In the data rows, zero lies at 4.5, halfway between 4 and 5.
Some points, one per row:
7;4;4;5;6;4;5;5;5;4;6;5;3;4;4;6;5;5;5;6;6;3;5;3;4;4;3;5;2;5;5;5;5;6;5;5;6;4;4;6;5;3;5;4;3;5;5;4
3;7;8;4;4;4;6;4;2;5;3;4;5;3;3;3;5;5;4;5;5;3;5;3;6;4;6;4;6;4;4;4;4;3;3;4;4;4;5;3;4;7;2;4;4;4;4;5
5;4;4;4;5;5;5;4;6;4;6;2;6;7;4;5;5;6;5;5;4;6;3;4;4;3;1;3;6;3;5;5;5;5;3;5;6;5;6;4;4;4;2;2;4;6;3;3
6;3;5;4;4;4;5;5;5;4;5;4;4;5;4;7;5;4;5;5;4;4;3;4;3;5;2;5;3;5;4;5;5;5;5;5;5;4;4;6;5;4;6;3;2;4;4;4
4;4;6;3;5;4;3;4;6;4;6;5;1;3;7;6;3;4;5;5;8;4;2;3;4;6;0;8;0;5;6;3;4;9;5;8;6;5;1;8;4;4;7;6;4;5;5;7
6;3;4;4;2;3;6;8;6;6;4;5;7;6;5;9;1;7;5;4;4;9;5;1;5;6;9;5;6;7;5;1;5;2;4;6;5;5;6;7;5;8;3;3;4;5;5;7
7;2;6;3;1;2;4;8;6;7;3;7;7;6;4;9;0;8;5;2;6;9;6;0;7;7;9;6;5;7;5;0;7;0;5;5;2;5;7;8;5;9;3;4;2;7;4;6
5;3;2;6;5;2;5;4;6;4;6;3;2;5;3;8;4;5;4;5;0;4;3;5;3;3;5;4;4;6;3;5;5;4;6;3;5;4;4;3;4;1;6;4;3;7;5;3
3;5;5;3;2;4;4;5;3;6;3;3;6;5;4;4;3;6;6;5;7;5;5;4;6;6;5;2;7;4;4;4;5;3;1;4;5;5;7;2;4;7;1;3;4;3;4;4
8;7;3;3;5;6;6;7;4;6;6;6;9;6;5;4;5;7;2;4;4;7;6;2;6;8;7;7;6;4;5;2;5;2;3;8;6;4;6;3;5;7;3;3;5;5;5;4
4;5;7;4;5;5;6;3;5;4;5;6;2;4;5;4;3;2;4;4;6;4;5;5;5;7;1;6;5;6;4;5;5;7;5;6;3;5;4;6;5;5;6;6;7;4;5;7
3;4;5;3;6;6;2;5;4;5;5;7;6;7;5;2;6;6;6;5;7;7;6;4;3;3;1;4;8;0;6;5;5;4;3;4;6;3;7;2;3;3;0;1;5;7;3;2
4;4;3;5;5;3;4;5;5;4;6;5;5;3;5;6;3;5;4;6;5;4;5;2;5;5;6;6;5;6;4;4;8;4;5;4;4;5;6;3;4;4;5;7;6;5;6;6
5;5;5;6;8;2;8;6;2;4;5;7;2;5;4;2;6;3;5;6;2;2;6;2;8;1;8;6;3;5;6;4;2;4;4;3;5;4;0;3;3;6;5;8;4;3;2;4
4;6;4;1;7;7;4;4;5;6;6;7;6;7;6;3;6;7;4;2;6;9;5;4;5;4;0;6;5;0;8;3;4;5;2;7;7;4;5;3;1;2;0;1;7;8;2;2
5;5;1;6;5;5;8;6;3;6;7;6;2;8;4;0;6;1;6;6;2;3;8;5;8;1;6;6;2;5;8;8;2;6;8;3;5;5;0;7;4;4;3;8;3;3;0;3
16 more points follow, each with its number after it:
5;3;2;5;6;6;6;5;6;4;4;1;6;5;6;7;3;5;6;4;5;5;2;6;3;0;3;2;5;6;6;6;5;5;3;5;4;6;6;2;4;5;4;3;5;5;3;2 0
5;4;6;4;4;4;3;5;6;3;3;5;3;5;5;5;5;4;3;4;7;5;4;5;5;5;2;6;5;6;4;6;6;7;7;5;4;3;5;5;5;5;8;5;5;4;5;5 1
7;2;3;6;4;3;5;4;6;3;4;3;3;4;3;8;5;4;4;5;3;3;3;6;3;4;4;1;4;7;5;6;6;4;6;4;5;5;5;4;4;4;7;3;3;5;5;3 2
5;5;7;4;5;5;4;4;6;4;4;6;3;4;6;5;4;3;4;4;7;4;4;4;4;6;1;7;4;6;4;5;5;7;5;5;4;4;4;6;6;4;7;5;5;4;5;6 3
6;2;2;5;5;4;3;5;6;4;3;3;3;2;6;7;3;3;5;4;5;4;3;7;3;5;4;2;4;6;5;6;6;6;4;3;5;5;4;3;5;3;8;5;4;5;4;3 4
2;4;0;4;4;6;8;4;4;6;8;4;3;9;5;0;4;0;7;5;0;4;6;7;5;0;5;7;0;5;8;7;0;5;9;6;7;4;0;7;5;2;5;9;2;2;0;2 5
7;3;4;6;6;4;5;4;5;4;5;5;4;5;3;7;5;5;5;5;2;3;5;4;4;3;3;4;2;5;4;5;5;5;6;6;4;3;4;5;5;3;5;4;1;6;4;2 6
6;1;1;5;4;4;3;5;6;5;5;3;3;1;6;8;2;3;6;4;4;5;3;7;3;5;5;2;5;6;4;4;7;4;5;2;4;4;4;3;5;3;7;5;4;5;4;5 7
3;3;0;6;4;0;1;3;4;0;5;0;9;6;6;5;7;9;6;5;5;4;2;7;4;3;2;4;7;3;1;6;7;4;2;4;4;8;9;6;3;5;2;7;5;3;4;4 8
5;5;6;5;8;5;4;1;8;7;5;5;4;4;5;3;6;5;6;6;7;3;6;3;5;8;4;4;3;3;5;7;5;7;7;5;3;1;3;6;6;4;2;4;5;5;5;5 9
4;3;3;4;6;3;6;4;5;5;6;5;3;4;5;8;3;4;5;4;4;4;3;4;4;6;3;5;3;5;3;4;5;4;5;5;5;5;3;3;4;3;6;5;3;5;3;5 10
6;5;5;3;4;7;2;6;7;4;6;5;5;4;3;4;6;4;4;6;7;4;5;5;4;5;4;6;4;5;4;7;5;7;5;4;7;4;4;7;5;3;4;0;4;5;4;4 11
1;7;9;3;4;6;4;2;3;3;3;3;4;1;4;0;7;3;3;5;4;6;7;5;5;5;7;7;5;5;4;4;3;4;5;7;5;6;6;6;4;5;4;6;6;3;6;7 12
4;6;9;4;3;5;6;3;2;4;3;4;5;5;5;1;7;3;2;6;4;3;7;5;6;3;8;5;6;3;5;1;2;4;5;5;3;4;6;4;4;6;6;6;6;3;6;6 13
1;5;9;3;2;5;5;3;1;1;0;4;8;3;3;0;5;5;2;2;3;3;8;5;4;6;8;3;8;1;3;3;0;1;0;3;4;3;2;6;3;6;1;4;6;4;3;8 14
4;5;4;4;5;5;4;5;5;6;6;5;3;3;6;5;3;3;3;4;5;3;5;6;5;6;2;6;3;6;5;4;5;5;5;5;3;5;3;5;4;4;7;7;5;4;5;7 15
Which two of these numbered points are nearest to each point below by angle, seen from the average point of the first points? Their numbers follow each, nearest first.
7;3;3;6;4;5;5;4;6;4;4;4;4;6;3;7;5;5;4;5;3;4;4;6;3;3;3;3;5;6;5;6;5;5;5;3;5;5;4;4;4;4;5;2;3;6;5;2 > 2 6
4;4;4;4;4;5;3;5;4;3;4;3;8;5;5;4;4;6;6;4;5;6;5;5;4;5;3;3;7;3;3;6;5;3;2;4;4;4;8;4;4;5;1;4;4;4;4;3 > 8 0
3;6;8;5;4;6;6;3;6;4;6;7;2;3;6;3;3;1;4;4;5;4;4;5;3;7;1;7;4;5;4;4;5;8;6;5;2;5;3;7;4;5;6;6;6;4;6;9 > 3 15
3;5;5;4;3;4;4;5;3;5;3;3;7;5;4;4;4;6;6;4;7;5;4;5;5;5;4;2;7;4;4;4;5;4;1;5;5;4;8;3;4;6;2;3;4;4;5;4 > 8 14
2;8;6;7;3;7;5;4;6;4;7;6;3;2;5;3;4;3;1;4;4;3;5;8;5;6;3;5;1;5;5;3;3;5;6;4;2;5;3;7;2;5;6;7;6;5;8;8 > 15 12
3;2;5;2;6;2;4;6;6;5;3;4;5;5;7;5;5;3;3;5;6;5;5;5;4;6;6;6;6;6;5;5;6;6;3;7;6;4;8;6;8;3;7;4;6;3;5;6 > 1 3
8;4;4;4;2;4;3;8;5;6;4;9;8;5;4;7;2;8;3;2;6;9;5;0;7;8;6;8;5;5;5;0;8;1;4;6;2;5;6;5;5;7;5;7;6;7;6;4 > 1 15
6;7;5;5;7;7;6;2;5;8;5;6;5;3;3;2;8;7;6;5;8;3;6;3;6;8;5;4;4;2;4;6;4;6;7;4;4;3;1;5;6;4;0;6;5;4;3;5 > 9 11
5;6;3;7;8;5;8;8;3;6;6;8;1;5;3;0;5;3;5;5;4;2;6;4;9;1;6;6;1;4;8;6;2;6;6;3;6;5;0;6;2;6;3;9;4;4;0;4 > 5 15
2;5;9;4;7;6;5;2;4;4;5;6;4;4;4;2;6;3;3;4;6;5;4;4;5;6;3;5;7;5;3;6;5;7;4;6;4;7;4;5;6;6;3;6;6;3;6;7 > 12 3
5;6;8;4;2;4;6;3;2;3;4;4;5;7;5;0;7;2;2;7;3;2;7;6;6;2;9;4;6;3;5;1;1;4;6;4;3;3;6;5;3;7;7;7;7;3;5;6 > 13 12
4;3;4;4;3;4;5;5;5;6;5;4;5;4;6;7;2;4;4;4;4;6;4;5;5;5;7;6;5;5;4;4;4;3;3;5;6;4;4;3;5;3;4;5;5;4;5;5 > 7 4
6;3;0;5;5;7;4;6;6;5;3;2;3;2;8;7;1;5;7;1;5;7;3;7;3;1;5;2;5;7;6;6;5;4;1;3;4;5;5;1;5;2;7;4;5;6;3;1 > 0 4
1;2;2;6;9;2;7;6;3;6;8;6;2;6;2;3;4;3;9;6;1;2;4;2;4;0;4;5;0;6;7;8;3;8;8;3;8;7;0;6;6;3;5;9;3;5;1;2 > 5 6
5;5;0;5;3;6;2;5;4;4;6;2;3;7;2;0;6;4;6;4;2;5;5;5;4;1;5;4;3;5;5;8;5;5;6;3;6;4;1;5;4;3;5;4;4;5;2;1 > 5 11
